In the rows, zero is written as 128.
Each path below is one point turned by a fixed rotation once a step. After each direction that follows a path, write how fast that rotation turns it, in degrees per step (0 if it stays still).
Each turn is a multiple of 5 degrees from 10 to 175, or 0.
Each row of a path follows its step; steps can be skipped.
Path 1:
step 0: [122 141 122 137 127 128 124 142 141 141 112 132 123 129 120 130 137 110
 137 119 140 139 136 111 138 130 127 142 142 123 122 129 117 132 121 129
 127 119 132 137 131 124 122 131 127 124 134 110 136 135 131 125 146 105
 132 126]
step 1: [141 123 120 135 126 121 128 124 128 139 116 126 120 117 120 121 126 121
 134 106 123 133 122 115 152 115 120 125 143 130 132 124 129 124 132 136
 125 148 118 118 121 126 122 120 130 131 120 115 139 127 129 137 140 116
 143 121]
step 2: [131 119 117 126 127 138 128 133 124 120 139 129 124 103 123 124 132 131
 145 120 131 157 110 122 141 126 131 127 135 121 123 125 133 130 129 126
 123 119 140 111 125 126 120 135 124 137 125 136 154 121 133 127 137 121
 131 127]
step 3: [118 138 131 117 132 130 131 119 113 126 126 132 123 119 138 148 134 115
 133 123 133 135 126 131 140 124 141 120 131 108 133 126 117 146 139 119
 120 146 134 104 131 125 125 129 134 121 123 140 144 125 130 130 123 126
 130 120]
step 4: [119 136 128 129 142 128 143 131 122 135 128 135 119 115 132 139 139 116
 136 126 130 129 135 119 127 129 127 114 127 115 127 113 134 129 137 122
 125 129 124 131 118 134 128 159 138 115 147 129 139 120 123 118 120 118
 127 138]
step 6: [122 127 127 142 133 127 129 124 136 111 133 126 127 117 106 129 129 121
 121 133 121 139 133 116 137 118 128 126 114 114 137 124 131 133 122 140
 112 129 135 141 133 121 118 129 133 122 130 103 137 118 116 136 133 110
 129 128]
step 7: [136 126 137 131 129 119 132 143 128 123 127 116 127 132 129 121 132 116
 124 117 125 129 118 121 141 115 152 131 123 122 117 134 109 136 126 133
 122 134 136 125 123 141 116 134 131 137 126 118 136 117 117 144 150 115
 123 127]
step 8: [125 136 130 129  98 142 135 142 135 118 120 129 124 128 122 128 133 117
 125 116 125 137 118 123 135 130 135 129 134 126 116 120 128 125 134 118
 126 141 117 116 134 125 117 147 125 120 121 129 140 117 110 126 141 119
 141 128]
step 9: [135 126 130 121 113 120 128 126 140 132 116 113 121 123 121 136 148 118
 135 120 130 139 125 126 151 117 130 137 136 122 137 120 129 131 140 126
 128 130 119 120 134 130 127 140 126 123 129 148 135 129 135 116 135 119
 113 141]
step 10: [137 143 130 139 137 120 126 122 135 126 117 131 127 121 128 145 131 123
 133 130 146 149 136 101 138 129 123 123 134 113 118 119 135 121 140 125
 122 123 111 114 135 125 118 123 125 130 133 133 143 132 124 131 125 123
 119 123]
step 12: [117 131 136 137 144 121 139 127 118 128 122 127 114 124 115 124 116 135
 131 111 120 151 126 124 143 122 148 113 123 126 138 124 137 128 128 137
 128 132 126 119 118 125 125 132 127 129 136 126 142 117 119 127 126 133
 148 122]
[128 126 128 124 128 131 129 129 129 129 125 125 129 127 129 130 126 124
 130 130 131 127 131 128 125 128 128 128 129 124 130 127 130 128 135 128
 130 126 127 131 128 128 126 129 128 126 127 132 123 132 125 128 129 127
 130 130]
70
[124 130 126 126 127 127 134 129 127 129 126 125 130 130 129 129 128 125
 124 127 126 128 128 130 126 131 131 127 125 130 126 126 127 132 125 130
 129 126 129 123 125 127 126 129 128 129 128 131 128 128 127 123 128 126
 130 125]
80
[125 131 126 130 131 129 131 131 130 130 128 130 128 129 126 129 126 130
 128 131 125 128 131 126 128 127 130 127 130 130 134 127 128 127 128 130
 128 126 128 126 128 129 129 127 128 128 131 123 125 129 127 130 134 130
 126 128]
60
[125 127 127 129 132 131 128 127 123 129 128 131 127 124 127 127 125 129
 129 128 128 124 128 132 127 127 133 125 127 128 129 124 127 125 130 126
 129 127 129 130 126 125 127 128 130 126 128 129 133 130 130 130 125 127
 126 125]
40
Path 2:
step 0: [137 138 131 141 124 136 137 108 134 123 128 112 137 126 139 127 118 142
 130 130 124 145 113 124 131 126 133 141 121 120 127 124 119 128 135 130
 137 128 141 137 119 143 126 134 129 134 131 131 129 126 118 132 137 126
 128 128]
step 1: [147 139 128 111 123 135 128 115 113 110 135 125 127 121 122 133 128 136
 112 137 129 124 129 134 133 134 123 118 132 128 118 113 115 135 128 124
 131 131 119 118 135 128 124 125 127 130 131 124 121 130 138 130 120 124
 142 123]
step 2: [118 143 115 118 124 125 136 124 120 131 124 139 123 129 133 104 137 124
 113 124 128 132 130 133 132 116 133 135 124 128 122 133 123 118 126 135
 119 125 143 119 141 136 125 129 116 126 116 129 126 117 119 133 128 129
 126 122]
step 3: [136 138 130 140 113 132 130 119 122 128 104 123 128 126 126 138 125 126
 122 131 113 127 135 130 125 131 127 133 143 128 141 128 115 116 118 122
 130 119 128 140 118 131 117 135 121 126 114 117 135 128 130 125 136 134
 127 139]
step 4: [138 123 124 123 134 138 139 125 129 114 138 147 121 138 121 124 115 116
 127 135 130 128 128 123 124 137 114 135 139 137 133 128 130 115 118 126
 144 138 137 113 130 131 117 127 130 143 125 128 125 142 128 134 121 125
 133 132]
step 5: [112 133 125 125 113 140 125 134 136 120 125 131 134 126 122 125 134 124
 123 124 134 141 120 131 129 128 130 136 134 128 128 139 115 119 125 130
 124 151 112 133 141 140 137 137 125 124 123 143 131 132 116 124 123 122
 118 134]
step 6: [123 134 131 141 134 124 124 115 131 116 127 123 130 136 133 121 134 126
 126 150 127 114 138 131 133 121 115 116 141 121 135 130 132 131 131 116
 135 134 126 147 126 124 136 130 116 125 126 130 126 128 114 138 128 131
 141 137]
step 7: [127 134 122 126 140 143 133 130 129 136 124 128 129 138 116 117 105 137
 135 119 125 121 141 124 130 133 126 122 124 126 127 135 124 114 134 128
 122 135 125 121 119 123 136 116 119 120 116 131 107 136 133 127 115 118
 133 131]
step 8: [123 130 129 124 125 132 138 124 126 121 121 121 127 118 113 130 136 135
 138 124 131 127 129 117 122 121 126 148 125 128 141 131 127 128 122 143
 119 122 129 135 131 127 149 130 131 130 135 121 131 133 108 132 108 141
 129 131]
step 9: [120 123 121 132 136 144 136 115 128 124 133 107 129 133 117 136 143 127
 115 139 112 125 128 127 118 126 132 132 132 124 120 121 132 132 137 115
 136 133 137 135 118 124 124 118 144 132 118 131 120 131 119 126 128 124
 123 123]
step 10: [129 136 126 119 129 127 127 132 127 130 125 120 134 134 129 135 135 116
 127 115 125 135 143 135 127 141 115 129 123 137 125 130 129 136 132 119
 117 136 125 119 147 116 115 122 119 127 127 123 119 125 127 127  99 132
 133 125]
[131 129 126 130 126 126 126 125 126 128 129 128 123 129 129 128 128 126
 127 125 123 129 130 129 127 129 130 128 126 132 127 123 128 128 125 131
 128 126 125 128 130 130 123 127 131 130 125 130 129 124 126 131 127 127
 129 127]
40
[127 131 133 130 126 124 126 125 127 131 126 125 125 130 124 130 129 126
 130 124 131 129 124 129 129 124 127 131 126 125 130 129 126 128 128 128
 129 127 130 130 132 132 129 129 129 126 129 127 128 129 125 126 131 128
 129 129]
130
